Rotation paths and how fast each direction turns (deg/step):
Each turn is a multiple of 5 degrees from 10 to 175, or 0.
Each row of a path follows its step; steps can be skipped.
path 1
step 0: 158, 306, 95, -81, -65, -32, -14, 8, -106, 23, -69, 95, -100, 76, -251, -108, -134, 134, 256, -84, 39, -165, -59, -163, 178, -152, 100, -270, 134, 180, 102, -300, 309, -120, -165
step 1: 46, -346, 21, -227, -307, -48, -153, 47, 428, 9, -80, -1, 137, 103, 24, -12, 69, 4, 245, -128, -103, -65, -4, -64, -118, 242, 65, -93, 5, -162, 269, 39, -46, -38, -183
step 2: -62, 256, 96, 40, -125, 149, -175, 181, 110, -161, 295, 96, -196, 196, -91, -53, -70, 68, -94, 157, 277, 281, 53, -31, 111, 198, 3, 342, 176, -245, 61, -10, 17, 12, 3
step 3: -46, 13, -31, 0, 150, 27, -56, 132, 286, -144, 15, 106, -294, -179, 142, 73, 0, -62, -72, 50, 22, -147, -186, -308, 72, -334, -397, -67, -199, -4, 113, -126, 22, -70, -123
step 4: -21, -78, -136, -272, -71, -200, -208, 17, -208, -21, -204, 267, 33, -69, 116, 371, -13, -132, 89, 107, 77, 11, 52, 112, -316, -59, -57, 219, 102, -73, 100, -32, -195, 220, 8
step 5: 33, 250, -45, -75, 118, 154, 2, -226, 73, 131, -379, -18, -149, -155, -22, -202, 170, -14, -9, -140, 93, 129, -17, 115, 263, 116, -64, 368, -61, -36, -214, -85, -123, 72, 54
step 6: 110, 53, -244, -148, -89, 19, 17, 246, -74, 149, 155, -289, 53, -196, -170, -142, 284, -15, -142, 12, -219, 179, -101, 50, -131, -290, -130, -172, -179, 104, -37, 59, -143, 177, -51
step 7: -49, 195, -100, 239, -226, 2, -204, -101, -170, -40, 13, 55, 15, -146, -27, -10, 18, -35, -170, -337, -77, -335, 196, 218, -166, -79, 112, 40, 341, 154, 51, 148, 38, -57, 82
step 8: 22, 104, 92, -41, -273, -17, 324, -217, 148, -56, -20, -374, -103, -63, 98, -53, 14, -10, 238, 123, 43, -213, -90, 86, 77, 18, 258, 151, -188, 266, 74, -38, 175, 106, -36
step 9: 8, -73, -27, 84, -39, -133, 87, 201, 123, 177, 151, -50, 93, 255, 167, -117, 310, -287, -239, 194, 223, -120, 111, 85, 56, 206, 47, -306, 54, -100, 110, 176, -78, 125, -94
step 10: 161, 101, -34, 409, 208, 16, 288, -76, -19, -92, 151, 40, -127, 112, 265, -41, -165, 123, -12, -80, 125, 180, -67, 102, -141, -109, -50, 97, 227, -1, 286, -104, -113, -248, 8
step 11: -293, -80, 103, -55, 201, -1, -123, -289, -163, -149, -113, -86, 13, 163, 236, -92, -196, -108, 67, 12, -34, 14, -72, -153, -69, -80, 15, -250, -271, 92, 133, -190, -34, 307, -196
Directions:
-16, 70, -43, 117, -10, 69, -24, 69, 74, -2, -19, -42, -13, 18, -8, 7, -49, 65, -82, 75, -82, 114, 42, 46, -14, 18, -45, -49, -17, 10, -14, 37, -80, -52, -72 -> 95
-15, -1, -72, -71, 69, 44, -57, -2, 10, -13, 36, 101, 53, 80, 116, -59, -91, -15, 44, 47, 1, -1, -28, 39, 57, -92, -45, 76, -63, -11, 4, 62, -40, -9, 6 -> 45
-39, -86, 20, 8, -13, 93, 1, -102, 48, 1, 47, 9, 0, 43, -69, 7, 59, 65, -50, 53, 42, -10, 52, 121, 31, 11, -18, 48, -78, -34, -24, -74, 53, 100, -29 -> 110
4, 27, 19, 58, -36, 103, -50, -52, -67, -88, 113, 6, 14, -5, 78, -5, 94, 23, -24, -5, -45, 36, -16, -85, -46, -72, -68, -47, 27, -4, 6, -47, 23, -11, 107 -> 95
-92, -45, -4, -33, 35, 82, -32, 71, -9, 90, 5, 47, 55, 33, -31, -16, 25, -89, -28, 59, -12, -9, 61, -4, -158, 57, 9, 39, 100, 34, 38, 25, 18, 10, 35 -> 140
56, 33, 35, -80, -61, -33, 81, 62, -55, 4, 79, -27, -11, 44, -37, 60, -37, 63, 62, 83, 38, 108, -27, 57, -90, -82, 38, 47, -3, 66, -6, -44, -13, 6, 23 -> 170
79, -73, -1, 62, -61, 0, -36, -88, 46, -19, 34, 67, 45, -122, 54, 6, -95, -60, -13, -33, 24, 94, -26, 59, -63, 17, 68, 36, 74, -31, -32, 3, 6, 0, -34 -> 125
path 2
step 0: 211, 45, -116, -191, 229, -311, -195, -62, 90, -355, -6, 41, 7, 117, -329, 47, -17, 266, -43, 7, -114, 30, -339, -11, 133, 125, -136, -64, 167, -53, -65, 23, 215, -41, -137
step 1: -328, 31, 11, -154, 249, -25, 30, -186, -19, 262, 114, -294, 39, 60, 314, 144, 46, 6, 119, 12, -27, -146, 42, 158, 254, 101, 161, -189, 75, 80, -300, 50, 124, 137, 114
step 2: -339, 179, -45, -295, -25, -24, 151, 314, -183, -287, -40, 5, -240, -130, -116, 36, 103, 87, -108, 122, -104, -35, 80, -44, -51, -70, -140, -224, 27, -213, 316, 128, 13, 0, -144
step 3: -160, 219, 58, 2, 131, -275, -318, -31, 110, -90, 77, -67, -46, 230, -46, -125, -232, 280, -42, 15, -99, -61, -131, 81, -52, 103, -176, 87, -255, 20, -386, -145, 62, -180, 95
step 4: -62, -248, -129, -101, 44, -21, 96, 64, -71, 87, 234, -168, 116, -29, 321, 25, 134, 230, -63, 83, -106, -378, -24, -86, 378, -182, -142, -150, 88, 26, 98, -148, 156, 191, -129
step 5: -47, 324, 79, -155, 48, -123, 42, 77, -92, 28, -246, -124, -98, -177, 46, -103, 170, 57, 71, -88, -170, -12, 136, 170, -191, 318, -17, -119, -255, -139, 50, 37, 139, -89, -434
step 6: -179, 177, -34, -137, -270, -63, -75, -3, 87, -118, -124, 73, 106, 319, -71, 181, -31, 324, 148, 21, -265, -157, -78, -126, 241, -136, 19, -60, -61, 134, -83, -214, 25, -305, 204
step 7: -151, -419, -86, 123, 89, -452, 125, 94, -189, 36, 13, -263, -50, -31, 129, -301, 152, 57, -104, -95, -8, 5, -39, -121, 254, 135, 112, -88, 3, -160, -65, -69, 81, -39, -119
step 8: 66, 289, -187, -228, 126, 245, 1, 228, -187, 68, -277, 78, 125, -51, 92, 30, -48, 237, -109, -121, 26, -213, 88, 29, 80, 289, -119, -148, -62, 189, -77, 277, -6, -208, -118
step 9: -287, 17, -238, 9, -7, -339, -103, -182, 60, 76, -13, 103, 43, 222, -357, 143, 210, -103, -5, 97, -153, -41, -25, 197, 210, -288, -53, -85, -130, -59, -51, -17, 131, -261, -131
step 10: -34, -121, 35, 101, -2, -188, -50, 272, 31, 14, 22, -413, -255, -304, 134, 114, 163, 242, -16, 15, 132, -163, -94, 82, 149, 214, 40, -176, 98, 66, -99, -5, -48, -213, 253
step 11: -36, 170, -206, -112, 52, -90, 130, 122, -343, 78, -147, 41, -13, 280, 306, -43, 50, 43, -345, 203, -256, -81, 35, 54, -228, -136, -64, -16, -97, 154, -21, 217, -116, -87, -143
Directions:
-88, -42, 37, 58, -26, 10, -4, 73, 68, 64, 32, -37, 7, -97, -44, -53, 19, -75, -52, 50, -47, 8, 113, -70, 64, -8, -8, -20, 96, -9, 28, -37, 98, 7, -9 -> 135
51, 6, 26, 71, -24, 10, 47, -16, 19, -91, -93, -132, -120, -30, -59, -72, 12, -2, 14, -83, 46, -32, -30, -9, 11, 4, -98, -18, -7, -21, 52, 75, 37, 23, -14 -> 140
-88, 71, 45, 36, -104, -109, -23, -23, -6, 9, 34, 31, -61, -6, 67, 76, -23, 3, 61, -35, 34, -16, 0, -23, -39, 10, 81, 12, 19, -11, 122, 79, 59, -45, 64 -> 90
-54, -43, -89, 31, 0, 29, 3, -1, -62, -66, 47, -18, -58, -124, 66, 30, 31, -16, 104, -8, -65, -13, 28, -13, 44, 38, -5, 127, 29, -11, -43, 29, -104, 7, -45 -> 125
24, 27, 43, -54, -50, 4, 55, -26, 24, -18, -48, -92, -33, -47, -36, 115, 82, -59, 42, -2, -107, 28, -5, 75, -47, -37, 86, -100, 40, 1, -52, -61, -28, -1, 34 -> 85
-61, -25, -16, -22, 78, -8, 82, -4, 14, 57, -70, -18, 66, -2, 51, 4, -26, -70, 108, -3, -23, -24, -59, -54, -25, -158, -76, 42, -27, 15, -22, 25, 59, -33, 68 -> 140
path 3
step 0: 127, 318, 258, -38, 50, -80, 117, 105, 27, -84, 140, 271, 2, -24, 80, 126, -102, 113, 33, -119, 16, -36, -159, 340, 180, -30, -100, -101, -252, -118, -146, -1, 62, 12, 114
step 1: -101, 69, -23, -37, -107, 89, 43, -52, 334, -22, 70, -154, 97, -102, -211, -14, -66, 71, 137, -275, -167, 4, -98, 34, -192, -244, 253, 34, -70, -141, 200, 148, 88, 34, 251
step 2: 167, 47, 42, 231, -164, -34, -60, -88, 22, -178, -14, -3, 8, -47, 313, 184, -89, -224, 4, 69, 268, 87, -123, 152, -88, -72, 307, -108, -10, -62, 138, -135, 182, 146, 5
step 3: -78, 71, 146, -63, 59, -306, -39, -97, 207, 68, 24, -211, -54, -163, 16, 87, 176, 116, 68, -115, 214, -214, -12, 196, -133, 165, 152, -19, -67, -65, -344, -90, -69, -15, 171
step 4: 73, 245, 86, -19, -360, -73, 17, -188, 276, -52, -54, -58, 184, 317, -131, -117, -169, 41, 44, 27, 212, -32, 178, 28, 24, -56, 88, -45, -24, -111, 138, 43, -148, -175, -10
step 5: 132, -94, -51, 193, 241, 10, -15, -251, -42, -34, -34, -82, 220, 76, -97, 248, 34, -167, 84, 93, 142, -141, -109, 137, 216, -127, 63, 92, 11, -340, -91, 155, 20, 129, 99
step 6: -289, 169, -85, -42, -35, -179, -42, -63, 20, 69, -137, -43, -320, 50, 54, 172, -28, 193, 62, 39, 38, -147, 167, -53, 225, -43, 187, 144, -311, -165, 111, -155, -8, 87, 95
step 7: -176, 61, -90, 82, -25, 91, -65, -224, 253, -87, 219, -131, 134, 183, 80, 29, -37, -208, -209, -124, -21, 126, 231, 78, 181, -141, 145, 152, 32, 178, -188, -71, -194, 151, 38
step 8: 139, 46, 182, 50, 136, 100, 55, 119, -44, -200, 0, -37, -91, -73, -41, 47, -250, 126, 119, 269, 255, -82, 190, 237, 54, -153, -79, 334, 13, 36, -136, -14, 20, 144, 146
step 9: -82, -3, -69, -14, -190, 16, 39, -155, -116, -215, -41, 180, -41, 130, -27, 90, 29, 65, -55, -174, -251, -228, 103, 63, -176, -24, 137, 353, -155, -67, -145, 128, -7, -175, 250
step 10: 164, 218, -66, 239, -74, 183, -153, 89, 246, 71, 88, -8, -123, 101, 185, 73, -246, -286, -189, 65, -55, -205, -175, -5, 97, -164, -98, 44, -117, 98, 22, -47, 25, -67, 195
step 11: -136, -120, -120, -172, 24, -124, 240, 44, 35, -51, 124, -240, -35, -55, 38, -15, -321, -40, 155, -22, 63, -20, -276, 107, 20, -25, 135, 226, -93, 16, -306, -8, 257, -18, 72
Directions:
-40, -12, -46, -13, -57, 75, -49, -42, 148, 80, 40, 50, 61, 40, -36, -20, -17, -4, -94, -33, 34, -18, 48, -66, -57, -86, -29, -45, -1, 74, 81, 29, -22, -6, 33 -> 125
1, 62, -27, -3, 45, -102, 24, 66, 3, -34, -42, 51, -61, 36, -9, 62, 75, 14, -145, -120, 18, -88, -1, 16, -30, 55, -10, -6, -74, 28, 16, 6, -65, 16, -45 -> 115
70, -78, 37, 69, -10, -40, -50, 7, 23, 45, -22, -22, -11, 109, 7, 13, -47, -6, -1, 31, 40, -56, -48, -64, -68, 86, -24, 28, 8, -18, -56, 8, -15, -183, 26 -> 60
105, 77, 29, -98, -74, 24, 10, -31, -95, -7, 10, 65, 72, -10, -79, -23, 16, -1, 16, 21, 10, -85, 56, 58, -32, -14, -97, -3, 35, -50, -36, 39, -95, -25, 32 -> 80
-109, -27, 5, 15, 31, 29, 78, -40, -48, -36, 11, -10, 170, -28, 27, -13, 31, -51, -4, -102, 39, 15, -36, -74, -55, 13, -47, 56, -66, -47, -65, -57, -9, -17, 24 -> 175
17, 22, -80, 19, 46, 42, -81, -1, 25, 44, 106, -5, 14, -33, 51, -101, 69, 51, -83, -6, 17, 16, -7, 85, 7, 95, -5, 94, 33, -113, 22, 29, 33, -12, 9 -> 160
82, -56, -57, 38, -59, 9, -79, -14, -41, 0, -126, 23, -9, -58, 64, 81, 70, -2, 25, -47, -42, -18, -10, -79, -30, -68, -6, 79, 13, -74, 84, 21, 17, 43, 53 -> 95
